Rows are one point carried round by a steady rotation, each followed by how many steps it has turned.
The counts run from 0 to 541.
[  7.7   2.6  27.0  20.9 -10.8   3.4  -4.0   7.3   4.2  14.4 -25.0   8.0
   4.6  39.5  22.1  -0.4  16.4  18.7 -28.7   6.3  -1.9   6.2  -3.6 -14.8
  -6.7 -20.4 -22.3   3.0   6.3   3.9  22.9 -12.1   7.0 -26.8 -11.5  -6.3
 -34.0   1.7  19.8   8.7 -18.5 -15.4 -22.8  -7.0  -2.8  -2.6  11.6  18.3
  -9.8  17.4   2.5] -> 534
[ -3.3  -7.5   0.8  13.8 -14.6  19.5  -7.0   3.2  14.5 -11.5 -32.4  -1.0
   1.1  37.0   1.4 -21.9  17.6   4.6   3.8  17.5 -11.0  12.9 -28.5   4.6
   5.0 -18.0  -6.7  -9.1 -10.5   6.8   3.5   1.1  13.1 -43.4  11.6   0.1
 -23.9   5.6 -24.5  31.5 -19.4   5.5 -24.6 -12.2  -6.7  -5.1  14.2  -4.2
  13.9  11.5   9.5] -> 285
[ -9.0   9.7  13.2  29.0  -3.0  14.7  15.2  20.5  -0.4   0.3 -16.9   7.8
  -0.1  50.2  11.7 -19.3  12.6  15.2  -9.8  11.0 -12.2   3.4 -13.0   2.4
  13.2  -5.5  -8.8  -7.5  -2.2   3.8  14.4 -13.9   1.6 -34.0 -14.9  -5.2
 -28.9   7.8 -10.6  21.8  -3.1   8.5 -29.0 -16.2 -21.6   8.6  15.1   5.1
  -6.3  24.2   9.9] -> 279
[  6.1   2.4  19.5   9.6 -13.5  11.8   1.0  13.5  18.7  -3.3 -43.2   4.6
   7.1   0.5  12.2 -15.4  22.4  18.5   0.2  18.2  -2.4   2.5  18.5  -4.2
 -16.9 -33.3 -12.7  -5.4  14.6  19.4  11.0   2.3  20.1 -13.8   4.4 -14.0
 -15.6  32.4  19.5  -3.9 -35.1  -1.1  -7.4  14.7  15.5 -12.9  12.8  26.1
 -13.1  -0.1 -11.4] -> 83
[ 19.9 -10.8   0.7  13.7   3.7  35.5  10.2   5.1  19.4 -14.5 -39.4  29.6
   1.5  21.6 -14.6   1.6  17.0   9.3  -4.3 -11.9  17.8   5.0  16.8  -1.1
  18.3 -27.9   0.6 -20.9  -6.2   1.4  21.0 -15.0 -15.0  -7.6 -33.5  -3.1
 -11.6  11.3   7.6  -3.7  -0.6  -9.0 -13.3   6.3   7.2  10.9  22.3  21.4
  -9.6  -3.6   3.8] -> 323
[  8.5   5.7  25.3   7.9 -10.2   4.7  20.4  13.1  -8.0   9.6 -20.8 -16.2
  13.0  36.6  -5.3  -2.9   8.5   0.7  -6.8  -6.1  -4.6  10.2 -14.4 -23.4
  -1.5 -30.7  -8.3   0.0  26.7  17.7  26.9 -17.7  10.3 -31.7  17.9  -2.7
  -8.3  23.8  -0.3 -16.2  17.4  -0.5 -37.0  -7.1  -5.1  -5.3   2.8  20.7
  -6.7  22.8  24.2] -> 126
[ -4.4 -10.8  30.0  -0.7 -17.7  22.4   6.5  20.4   7.5 -11.6 -28.8  20.3
   0.3   8.2 -17.5 -23.5   7.6  14.6  22.2  22.5  -7.8  29.2  18.8  -0.8
 -24.6 -24.8   6.6 -12.6  20.5  13.7  11.9   0.5  13.7 -17.5   2.3  -5.3
 -10.0  28.8 -12.0 -13.4  -9.6   6.3 -10.3  14.4  15.0  -7.3  18.0  28.0
 -10.1  -4.4   1.0] -> 338
[  7.6  15.7  15.6   9.9  -5.1   7.2  31.2  -3.0   7.7   3.8 -41.4 -11.4
  21.7  42.6 -14.6 -22.9  11.8  -3.5  -7.5  -9.8   9.6  -0.3  -6.1  -8.1
 -19.9 -35.2  -5.4   1.4  -8.6   0.4  11.3  -2.2  -9.5 -14.6  -1.1   7.3
 -34.2  21.3 -16.5  -0.1  -3.1  17.8 -23.5   5.5   7.2  -1.7   3.0  20.6
  19.0  12.0   1.5] -> 115
[ 17.2  -9.4  11.5  10.9  -9.9  26.1 -15.7 -16.6   7.3  -8.0 -45.1  24.1
  13.0  22.6  -0.2  -2.9  30.5 -16.2 -21.3   8.9 -11.3  14.3   7.5  -3.0
   9.0 -21.8 -15.7 -18.2 -13.4   6.4   8.4 -16.0 -16.3 -19.0 -31.3  -5.5
  -6.6   2.7  -3.0  13.3 -24.7 -19.1 -18.4   2.4   4.6  13.1   9.0  11.7
   0.8  -8.0   8.3] -> 66
[-14.8 -10.7  36.0   6.9 -15.9  13.6  10.7  24.1  -4.6  -7.2  -6.1   6.7
  13.9  25.3  -5.0 -18.8  19.2   1.7   6.7  18.8 -10.1  12.3  11.8 -11.1
 -17.0 -25.4   6.7  -3.0  13.9  21.6  19.7 -11.1  12.9 -22.0  -0.3 -20.5
 -17.2  19.1 -11.7  -2.9   5.5   8.3 -38.0 -10.5  -4.1   7.6  11.2  18.0
 -33.1   6.2  14.9] -> 513
[  7.7  -1.8   0.1  17.4  -5.2   7.3  -5.0  15.2   7.3 -13.4 -17.4  15.4
  -7.0  38.8  11.0  -4.8   6.8  11.9  16.6  16.8 -13.0  14.0 -44.0  -3.8
  27.9 -33.2 -27.4  -2.8   7.9  18.2  16.1  -9.0  13.0 -30.1   4.4  -1.1
 -17.0   8.4  10.2   8.6  -4.6  11.5 -24.8   1.2   1.8 -10.5  11.5  13.5
   4.0   5.4  10.2] -> 461
[ -9.7 -10.0   7.7  19.1  -8.1  22.8  14.9  17.8  17.7 -16.9 -18.4  14.9
  -6.5  38.6  -2.7 -19.5  -2.9  24.6  20.7  10.4   6.5  12.3 -14.2   4.0
  -2.0 -32.2  -2.1 -10.3   3.6  -0.7  14.5   0.6  16.0 -26.4   6.0   1.7
 -32.0  15.3 -15.1   2.5   5.3  32.9 -17.6  -3.9  15.3  -7.4  23.9  15.7
  -7.2  16.0  -1.4] -> 105
[  0.3  -4.2   2.0   8.2 -10.8  43.6  11.8  10.3  -0.4  12.0 -26.8  -5.1
   7.0  41.0  -0.8  -6.5  12.1 -18.6   4.5  12.5  -3.0  17.7 -12.3  -8.4
  21.6 -22.1  -7.6 -15.4   5.0   2.0  21.2 -31.8  -7.4 -16.9  -7.3   4.2
   5.4  20.7 -20.8   8.4  29.2 -13.4 -17.4   1.5  11.3  16.9   9.5  -1.1
  -1.3  13.5  16.4] -> 43
[ -0.3  -1.0  16.2   6.9  -7.5  37.5   9.7  16.1  -9.1  18.0 -22.3  -6.1
  16.6  34.4   0.7  -5.4  13.8 -13.6  -4.7   9.8  -5.8  18.8  -3.0 -14.7
  12.5 -15.9  -6.9 -17.2  18.5   4.7  26.8 -32.2  -1.1 -15.0  -7.2  -1.7
   8.1  20.0 -21.2   7.0  24.8 -16.9 -23.6   2.9  -0.4  11.5   5.2   2.4
   1.4  14.2  22.6] -> 44
[ 13.2 -10.7  10.0  16.5 -24.7  26.0   2.6  22.6   3.7  -7.2 -52.8  25.1
  -3.1  16.6  -0.8  -5.1   0.6  15.1   8.1   0.6  24.1   8.9   8.1  -4.8
   2.5 -13.8  -0.9 -13.0  11.5  15.9   9.1 -11.2 -16.9 -30.5 -17.4 -25.1
 -10.3   6.2   6.6 -16.9 -19.9  -6.6  -8.1  10.6   1.7  12.1   5.6  25.8
  -3.5   7.3  -1.8] -> 328
[ 15.7 -12.7  -5.4  14.6 -16.0  16.3 -14.8  -9.9  11.0 -18.6 -37.9  14.3
  -0.8  29.4   6.3 -12.8  16.3   8.7 -10.2   3.0 -13.0   7.2 -26.1  -3.2
  24.1 -27.7 -18.0 -18.8   5.9  19.5   4.3  -6.1  12.7 -44.9   9.3  -7.0
  -4.6   4.9  -4.0   7.3 -20.8  13.3 -22.1  -6.5 -15.1  -8.7   8.1   9.0
  19.3   6.2  10.6] -> 385
[ 13.2  -7.6   4.5   7.7   6.4  35.6   0.2 -14.6  22.6 -14.1 -35.2  14.1
   0.3  18.8   4.2 -22.6  26.6  11.3   0.5  -7.2  -7.9  -1.7 -12.0   7.6
   6.8 -43.8 -22.2 -11.7   3.5   7.3  -2.9 -30.8   8.2 -25.1  -8.6  10.2
  -8.4  33.6  17.1  -9.4  -2.8  21.6 -19.5   2.1  13.8  -3.5  11.6  -2.0
  -1.1   0.4 -13.0] -> 392
[ -5.5   0.0  29.8  15.0 -27.4   5.8  11.8  12.6   3.7   6.3 -22.2   8.0
  11.6  33.3   6.9 -21.2   1.2   7.8 -16.0   1.0  -8.4  18.3  21.4 -32.5
 -21.7  -7.2  -2.0  -7.2  21.0   6.2  21.4  -0.5   1.9 -19.7  -6.7 -16.3
 -18.8   8.9 -11.7   0.2  -2.1  -7.2 -19.1  -5.6 -15.1   7.1   9.5  35.2
 -15.5  11.5   7.2] -> 433
[ -7.6  -6.4  -6.3  25.7 -12.7  32.2  -3.8   2.1  13.4   8.8 -31.5   0.3
   2.6  48.9  12.1 -16.6  -1.0  -4.1  -1.5  -3.2   5.3  16.7 -14.8 -11.4
  16.3  -0.8 -13.2  -6.4  -5.0  -7.7  24.8 -13.6  -8.7 -25.2 -10.0  -2.9
 -23.1   7.4 -32.2  18.3   4.3   2.4 -19.4  -1.7   1.3   8.8  15.0  19.2
   6.1  23.9 -11.3] -> 198
[ 11.0 -19.5 -12.5  12.8 -10.7  20.8 -18.1 -14.8  17.1 -24.4 -29.9  11.5
  -0.7  27.4   9.4 -14.5  17.2   9.8   0.2   1.8 -17.9   8.7 -21.1  -6.9
  27.0 -36.1 -23.5 -26.7   9.7  10.9  11.0  -8.0  16.0 -31.4   6.9  -1.1
  -2.1   7.8  -4.2   3.7  -3.3  20.3 -26.0  -7.5  -6.9  -6.1  16.6   7.7
   6.9   3.7  10.2] -> 386
[ 19.3  -4.7   8.5  17.2  -8.2  12.9  -0.3  -6.3   6.7   8.7 -42.3   2.8
   6.7  28.6  13.2  -3.6  21.5   6.6 -22.5 -19.4  11.0  -5.0 -16.6 -13.3
  11.5 -22.6 -14.7  -7.2  12.0  10.9  12.4 -31.4  -2.6 -40.8  -4.2  -9.6
 -19.7   9.9  16.6 -16.3  -7.3  -0.9 -29.9  -5.9  -2.7  -5.2   1.0  13.2
   1.5  21.5  -6.5] -> 303
[ 17.0   2.5  22.6  -3.9  25.7  19.8   0.0  -1.2  10.7  -6.8 -36.2   0.2
  18.7  12.1   2.7 -11.6  29.9  20.4  13.9   4.8 -13.4  12.8 -12.9   7.8
   5.2 -29.6 -23.5 -13.9  18.3  15.3  23.0 -16.8  11.0 -11.2  -0.1  21.2
 -10.6  37.3  -5.3 -10.1  -3.0  15.2 -16.9  13.6   3.6 -16.7  16.3  15.7
   7.7  -6.7  -9.7] -> 469
[ -5.0 -17.8  19.8   3.8  -7.4  31.2  21.5  21.3   7.6 -18.2 -24.0   6.1
  13.5   6.3 -10.3 -11.8  18.9  17.4  11.4   7.4   9.2  11.1  22.3  -6.9
 -13.8 -40.9   9.8 -20.2  20.1  12.8  18.8  -7.9  17.9  -9.6   3.9 -17.6
  -4.5  24.5   2.4 -10.1   5.0  13.7 -21.6  -3.4   6.9   2.1  18.4  15.1
 -28.3   0.1  12.5] -> 413
[ -8.4   5.6  27.5   8.6  10.9  17.1  25.0   3.9   9.0   2.4 -24.5  -2.3
  24.2  35.4 -17.0 -28.5  12.7   3.1  -3.3  -0.5  -8.9  10.9   6.5 -13.8
 -14.0 -22.5  -1.6  -2.7   9.1   4.7  19.7 -11.6  13.1  -7.0  -2.4  18.8
 -14.8  33.0 -31.1   9.3   8.6  18.6 -18.8  16.8  -4.6 -10.2  19.7  23.4
  18.1   5.5   2.8] -> 113
[-10.6   0.0  10.0  19.4 -18.9  15.7  13.0  17.6   1.6  -8.6 -10.8  28.7
  -0.4  21.7   6.2 -19.4   5.6  20.4  -2.2  18.1 -23.1  19.0  26.0 -13.7
   2.3 -31.5  -9.1 -23.9  29.2  -2.3  15.5   6.3  11.1  -0.9  -8.1 -10.6
  -6.4  16.3  -1.1  -9.8   9.7  19.8 -15.5  -2.2   1.8   3.9  21.8  28.4
 -27.7   9.3  16.4] -> 256
[ -1.1  -0.1  11.3   8.1   7.3  15.4   0.1  -7.8  13.8   0.1 -14.6  -1.8
  18.2  34.3   2.0 -20.9  23.4 -11.8   5.5  -2.8 -15.8   0.2 -25.8  -2.8
  14.5 -33.8 -18.4   7.0  -5.8  12.5  15.7 -32.5   7.3 -15.3  -1.6  10.9
 -17.5  32.5 -15.1   2.3   9.8  20.4 -40.6   1.7  15.1  -2.9   9.2  15.4
   2.3   3.5 -10.1] -> 293
[ -6.9 -16.6   2.8   7.2 -22.0  47.8  10.8  14.7  26.7 -20.2 -36.6  22.3
  -5.8  14.5 -10.5 -31.6  12.4   3.7  26.8   7.6   9.9  15.1   7.0   6.8
  -5.2 -24.6   6.2 -13.8  -7.9  11.4  -2.3 -15.7  -1.2 -23.2 -10.7 -10.6
  -4.6  28.0  -8.8   1.8  -5.9   0.9  -5.6   3.5  10.0   9.4  16.6  11.1
 -13.2  -5.0  -9.1] -> 417
[ 10.3   8.1  24.6  10.3 -19.2   0.5  22.8  11.0  -5.3   8.0 -27.5 -10.5
   6.8  41.4 -11.0  -4.0  10.0  -0.5 -10.9  -1.4  -1.7   4.3 -19.6 -17.0
  -3.1 -31.8  -3.5  -2.4  14.3  20.1  14.6 -11.4   9.7 -40.3  13.9  -8.4
 -13.6  17.9   3.3  -8.3  -1.9  -2.9 -34.4  -5.2  -6.6  -7.2  -1.3  15.0
   6.6  16.9  25.8] -> 127
[  0.0  14.3  16.7  22.4 -31.8  19.3  10.0  17.1   1.4  20.5 -36.1  12.1
  -5.3  44.2   9.1 -16.5  -0.9   2.4 -12.6  21.6  -9.0  18.0   4.9 -12.7
  -0.4  -5.4 -15.7 -12.9   6.1  -5.8   8.7  -0.7  -9.0 -26.7 -15.3  -7.7
 -16.6   7.7 -10.7  17.8 -17.1 -23.2  -6.1   3.2  -3.8  10.6   9.1  22.3
   6.6  23.7   9.9] -> 353
[  0.8 -18.0   5.8   3.0 -23.5  34.7  -3.0   2.0   6.1 -23.7 -23.7  12.3
  -2.9  34.4  -3.3 -10.9  24.4  -3.6  -1.3  13.8  -7.2  23.1 -22.6  -3.5
   3.8 -24.2 -11.7 -14.8  -5.1  15.6   3.4 -15.1   3.7 -44.0  -3.2 -13.3
  -3.0   4.8  -2.1  20.1  -0.6  -9.0 -25.7 -16.7 -10.9   9.7   2.2  -8.6
  -6.1  -1.4  24.7] -> 54
[  2.4  10.3   2.8  18.4 -13.8  17.0   5.0  11.8  16.9 -16.7 -52.1  16.1
  16.3  21.4   5.2 -21.9   9.3  19.7   6.4   8.6   0.5   9.7  -3.4  -4.1
  -0.8 -26.8 -16.7  -9.0   5.0  17.4   6.2   8.0  -0.8 -11.9 -11.4  -3.0
 -20.9  20.5  -0.1  19.0 -32.2   8.7   4.9  28.9  -3.3  -5.2  13.1  23.1
  21.0  -6.2  -9.3] -> 9
[ -2.5 -12.0  10.8   8.1 -19.1  37.0  14.8  16.4  18.6 -17.7 -42.1  19.6
  -2.7  16.4 -18.5 -24.4  18.2  10.2  20.0   9.2  18.7   7.0   6.8  11.5
 -12.5 -25.9   9.5 -11.7  -7.2  14.2  -8.8 -10.8   1.5 -38.2 -10.9 -15.5
 -13.5  27.3  -0.3   1.4 -22.2  -2.2  -5.6   2.8   6.8   4.2  12.3   4.7
  -3.0  -5.5   0.7] -> 416
[ 20.3 -10.1   3.7  13.3  -1.6  32.3  11.8   4.4   8.9 -13.7 -49.7  24.1
  12.6  24.0 -15.6   3.6  19.0   6.4 -12.4  -7.2  19.6   4.6  18.8  -7.8
  13.0 -30.0   0.3 -21.8 -11.2  12.9  11.2 -15.6 -13.3  -7.6 -33.4  -9.8
  -9.0  10.8   4.4   6.5  -8.5 -14.9  -8.7  14.9  -1.6   9.1  12.1  17.9
   3.0  -8.4  10.1] -> 322
[-17.3 -13.6  16.5   2.4 -16.3  45.6   8.2  19.2  -0.3 -16.7 -21.0  11.3
  25.2  15.3  -4.7 -23.6   9.1  -0.1  17.4  16.2   4.8  20.3  16.1 -14.2
 -13.3 -33.0  -0.8 -10.2  10.8  14.6  15.5 -18.8   3.3   0.8 -11.9 -12.4
  -1.4  34.9 -12.9   9.9  10.4   8.2  -6.9  22.5  12.0  12.8   6.0  14.4
 -10.9  -9.1   2.9] -> 419
[ 18.6  -0.4  19.2   3.1   0.7  20.5   4.1   1.0  -6.6  -8.5 -41.9  18.2
  22.5   9.0  -3.9   1.5  20.2  -0.1  -4.2   5.4  -5.5  18.9  33.0 -11.0
  -6.2 -34.8  -7.6 -27.3  16.1   8.3  24.6  -0.5 -12.4   9.2 -23.5  -8.4
  -7.0  14.5  -4.3  -9.5  -4.8   2.4 -13.5  17.3   9.2  12.7  13.7  37.3
  -7.4  -7.8   7.4] -> 245
[ -8.8  -8.7  11.4  10.4 -28.1  34.9   4.7  28.9  -7.3   4.6 -28.3  -2.0
  16.9  17.7  10.1 -11.2   8.6 -10.5  12.8  19.0   7.0  20.2  12.9 -17.1
  -1.3 -14.6   3.6 -15.8  22.5  15.9  25.1 -18.8  -8.4 -15.7  -2.9 -28.8
  -3.5  16.2 -23.5  -1.2  10.2 -10.4 -23.2  -0.5   6.9  20.2   5.7  17.2
 -21.2  16.0   7.1] -> 507
[ -6.6  -1.3  -9.2  36.4 -16.6  29.1   2.0  27.4  14.6  -1.6 -35.1  21.0
  -3.6  39.3  11.3 -14.9  -9.2  22.0   5.7   7.3  10.0   6.5  -0.1  -8.1
  26.1  -4.0  -7.5 -13.7   6.7   2.1  19.1  -3.4  -3.9 -16.1 -13.4  -8.3
 -18.8  10.6 -12.0  15.4  -9.9   9.6  -8.1  11.8  -3.5   6.1  19.0  30.2
   5.7  16.8  -8.2] -> 98
[  3.8  -6.2   3.4   8.1 -15.6  42.6  25.5   9.5  10.9 -15.1 -32.9  15.1
  -8.8  18.5  -9.4 -20.4  16.0  10.5  11.4   7.4   6.2  -0.5   2.2   8.9
   2.0 -48.1   0.2 -25.8  -0.8   3.0  -9.9 -17.3   5.6 -26.0   1.3  -1.1
  -6.0  29.0   9.4 -10.4   7.2  20.8 -13.2  -6.3  19.1   0.7  15.8  -9.0
  -9.4   6.3   8.8] -> 492
[  5.0  -6.2   6.7  13.1   0.0   9.3 -15.4  14.5   3.6 -14.7 -14.4  12.3
   2.6  33.8   4.8  -2.3  12.9  16.5  15.1  25.7 -20.2  14.7 -37.1  -6.1
  30.1 -29.7 -24.8  -9.4  18.8  23.5  23.4  -6.5  20.7 -21.7  10.5   2.5
  -7.6  16.3  -1.1  12.0  -2.4   7.6 -19.0   9.3  -2.0 -15.2  18.9  18.0
   8.7  -2.0  16.7] -> 462
